One turn moves each row of this set onto another row. After a few examples, where does it send each row asked below?
J688: [ -8.5  -6.3   9.9  10.5  12.4  -1.0  -9.0  -4.2  11.6 -14.0 -21.4  12.5
 -10.6  -3.9   6.3 -16.2 -22.0]
J780: [-14.5   8.7 -16.1  -6.6   5.7 -13.5  -4.8  14.6   8.6 -17.0 -23.5  -0.9
  -2.1 -15.8  -7.1  14.2  -9.5]
J365: [ 12.7  -2.5  -5.5  16.2   6.7  -8.4   1.5   2.3   4.0 -38.7   3.3   4.9
 -18.4   0.8   8.9  -1.8  -4.5]
J763: [ 11.3  10.8  -3.3   4.3   2.2   7.5  -2.8  -5.5  -9.0  -9.1  -3.3  -1.6
  -0.6  20.1  20.2   4.5 -12.6]
J677: [ 10.9 -11.5 -22.5 -28.9   2.4 -16.9  12.8  -0.5  10.5 -20.1  -4.8   9.4
  -3.6  -0.9   1.8   7.8  14.0]
J11: [  4.7 -12.2  -1.5  -6.3  -2.5   5.0   0.1 -19.4  -7.0   7.7  -5.4  27.2
   5.2  16.0  -6.1   2.6   2.5]
J620: [-10.5 -10.8  -5.2 -22.1  14.1   4.5  16.1   5.1  -7.4 -25.0 -16.4  31.0
  -7.0  22.8  -4.2   4.3   0.0]
J596: [ 19.3 -10.1 -16.7  -8.3  -1.6  -1.8  31.9   2.8 -11.6 -13.3  -0.5  15.9
  -4.3  -0.6   7.1   6.3   0.3]
J40: [  5.7  -8.3  -0.7  -3.5  15.0  -9.2  -0.3   0.0   9.5  -8.5   5.7  14.7
 -11.5 -13.9 -27.6   2.1   2.7]
J631: [ -1.5  -3.4  -4.2  -7.9  17.9   7.5  21.4  -0.7  -7.5 -16.2 -17.4  38.1
  -2.4  23.3  -0.3   2.4  -7.8]
J943: [ -8.5  -2.5 -13.5  -1.6   2.6  -5.9  -8.9  15.0  14.6 -41.8 -11.9   9.9
   3.5  -6.5 -14.5  11.5  -6.3]
J982: [  4.4   7.8  -1.6   0.4  23.6   0.8  23.5  -4.9   1.8 -21.6 -18.2  38.2
  -7.3  13.4  -1.4  -2.1 -10.0]
J250: [-24.4   9.0  -4.2 -19.7   0.0  -4.2  -9.4 -11.9   8.2  -8.0 -21.8  19.0
  -3.4  -3.7 -18.0   6.8  -5.7]
J536: [-16.6  -8.0 -23.2  -3.2  -2.0  -4.2  -7.7  16.9   4.8 -32.4 -19.6   8.9
   4.3  -6.3  -3.9  10.7  -6.8]
J639: [-14.8   4.5 -11.7  -6.5   9.3  -6.3   3.8  21.1  11.4 -21.6 -13.0   0.5
 -11.3 -11.8 -18.4  10.1  -8.7]
J873: [  4.8   9.1  -3.0   0.0  -4.2  -0.4  -0.5   0.3 -11.1 -15.5  -7.4  -7.7
   3.1   7.8  27.4  -5.7 -11.8]
J936: [  3.7  -0.1  17.3 -27.8  13.1 -12.7  13.0  -1.0 -10.1 -31.8 -12.1  14.4
 -10.9  15.6   5.0  -6.8   1.9]
J93: [  8.4  10.2  17.9 -27.3  18.0 -16.0   7.8  -8.4  -6.8 -21.6 -18.4  16.9
  -0.3  13.7   2.5   4.7   0.4]
J640: [  0.1  11.3  -8.0 -18.7  -3.6 -11.4   9.4   3.7   4.8 -35.5 -26.4   3.3
   3.4  -9.0  15.2 -10.3 -14.6]
J211: [ -6.9  11.5 -22.8  -7.1  -1.3   3.3  19.5   8.2   1.6 -28.6 -25.0  12.8
  -4.8  -4.2  12.9  -8.7 -21.0]
J21: [ 12.8  -6.4   4.9   3.9   3.0   1.7   4.0   0.7   5.6   0.4 -12.7   1.0
  11.8  16.3  17.2  -5.1 -12.3]
J177: [-23.7   6.4  11.1 -14.0   4.7   5.0  -8.9  -4.4   0.7  -4.5 -15.8   6.1
   1.6  -6.6  -4.4   8.5 -19.7]
J454: [ 29.7   3.0  -8.0  -7.6   0.7 -15.6  21.1  -9.1  -5.0 -20.1  -2.7  14.6
   4.1  -7.5   7.1  10.2   1.9]
J808: [ 10.0   0.6   2.9 -10.6   8.8   3.4  -3.1 -13.7  -5.2   1.9  18.3   6.0
  -7.3   7.9  -4.1  -2.0   2.8]
J368: [  7.0   0.7   5.0 -14.8  -1.4  -2.7  -5.1 -24.4 -11.6   6.5  -3.5  17.2
  -1.3  11.8  -4.9   6.3   4.4]
J252: [ 11.4   2.8 -35.4 -12.3   8.8  -8.8  16.9  -6.5  12.2 -16.7  -5.9  21.2
  -6.8  -1.0  -0.4  15.2   6.1]
J375: [  1.0   1.6  14.9   2.1  -4.4  -3.3  -1.9 -14.3 -15.0 -19.8 -13.6  11.5
 -16.1   3.7   8.2 -18.8 -12.6]
J213: [  2.6 -13.4  -8.1  -3.2   8.0  -1.3  -9.4   0.4  -1.6 -26.8  12.5  19.4
 -11.8  -4.5 -22.9   4.1   5.0]
J661: [-23.7  -5.4   3.1  -5.8  -1.2  12.7 -13.8  -5.1   1.6 -20.5 -14.9  19.6
  11.9   0.6  -2.9   7.3 -19.2]
J886: [  9.1  -9.8 -16.8   5.3   2.1 -11.3   5.2   6.7   4.4 -35.0   7.2   2.2
 -16.3  -3.5  10.0  -4.6   6.0]
J109: [ -3.2  -8.2  -6.2 -10.7  -0.4   1.2  -1.5  -0.2  13.8  -8.8  -5.1  11.2
  25.4   9.7  -3.3  25.0   0.8]
J509: [ 13.5 -11.4   0.4   0.9   8.3   6.5  -0.9 -14.5   6.8  -2.6  12.3  20.8
   8.0   9.8  -5.5  -5.8   1.1]
J795: [  3.9  16.9   8.2 -21.8  24.1 -16.9   6.4 -10.4   5.4 -20.7 -22.8  25.3
  -1.2   7.0  -6.2  11.3  -0.8]
J951: [  5.3  10.6 -17.9  -8.7   3.3  -7.7  -0.5  -3.5  -4.8 -16.5 -39.1  15.1
   5.3   0.6  13.3  13.8 -17.3]
J855: [  1.8  18.0   0.1  -7.6  26.6 -11.6  14.0  -7.0  10.9 -25.0 -21.4  33.8
  -6.4   5.7  -8.4   2.1  -6.0]
J59: [ -4.6  -6.4  -3.4  -7.1  -2.5  -8.6   3.1  -4.8   2.2 -33.8   3.3  20.4
 -20.4  -8.2 -20.2 -12.8   5.4]
J186: [ 11.1  -7.9   0.2  12.1  11.8 -11.3  15.0  11.6  12.4 -17.7  -4.0  -1.3
 -20.2  -5.7   4.1  -9.6  -5.5]
J103: [ 11.9  -0.6 -15.4  12.8  10.4 -15.1  13.7   5.1  15.9 -16.0  -0.9   3.9
 -14.9 -12.3   3.8  -5.1   0.8]
J854: [ -8.9   8.1 -10.8 -15.4   2.5   4.8   2.4  -0.7   1.5  -0.9  -0.2   2.1
   6.2   8.9  -4.1  31.3  -1.7]
J822: [  1.3  -1.9  10.8  12.0  -0.7   0.2   6.2 -12.5  -6.4 -11.1 -18.5  20.6
 -11.7   1.3   4.4 -21.7 -17.4]
J985: [-27.1  -6.9  -7.7 -19.0  -6.5   2.7  -9.7  -6.4   5.3 -18.2 -20.0  23.4
   0.5   3.9 -15.5   3.2  -4.1]
J658: [ -1.9  -7.7 -16.0 -21.0  -2.6  -4.0   5.7   8.1 -11.4 -13.9 -37.4   6.1
   3.2   5.4  15.5   6.4 -14.0]
J296: [-13.3  -1.6   6.0   1.9   6.9   3.3 -14.4  -5.6  -5.2 -24.6 -11.5   4.8
 -21.7   2.4  11.1 -11.7 -18.3]
J891: [  6.5   3.1  -6.1  12.2   0.6   2.5   9.1   1.8   3.3  -4.7 -15.5   4.3
  12.3   5.5  23.4  -9.4 -17.3]
J15: [ -1.5   1.1  -3.7  -0.3   4.2 -10.8   9.3  -6.6  10.9 -20.8  -1.7  23.6
 -20.9 -14.5 -23.9 -12.5   0.8]
J483: [  3.7   5.9 -10.1 -15.1  -1.0  -6.7   3.4  -2.2  -5.2  -0.3   3.1   0.5
  12.2  -0.3   1.7  26.7   5.8]
J693: [  3.8 -10.5 -16.6  -3.3  -3.0   1.2   8.1   1.3   2.8  -3.1  -0.5  14.7
  23.4   3.7   0.3  21.8   2.8]
J890: [ -8.0  -8.8   2.9 -27.5  13.7  -6.7  14.0   7.7  -6.6 -35.2 -13.8  20.8
 -12.4  17.5  -2.3  -5.9   3.3]

J109 moves to J763
J177 moves to J509
J873 moves to J103
Now find these:
J677 moves to J951
J59 moves to J250
J890 moves to J795

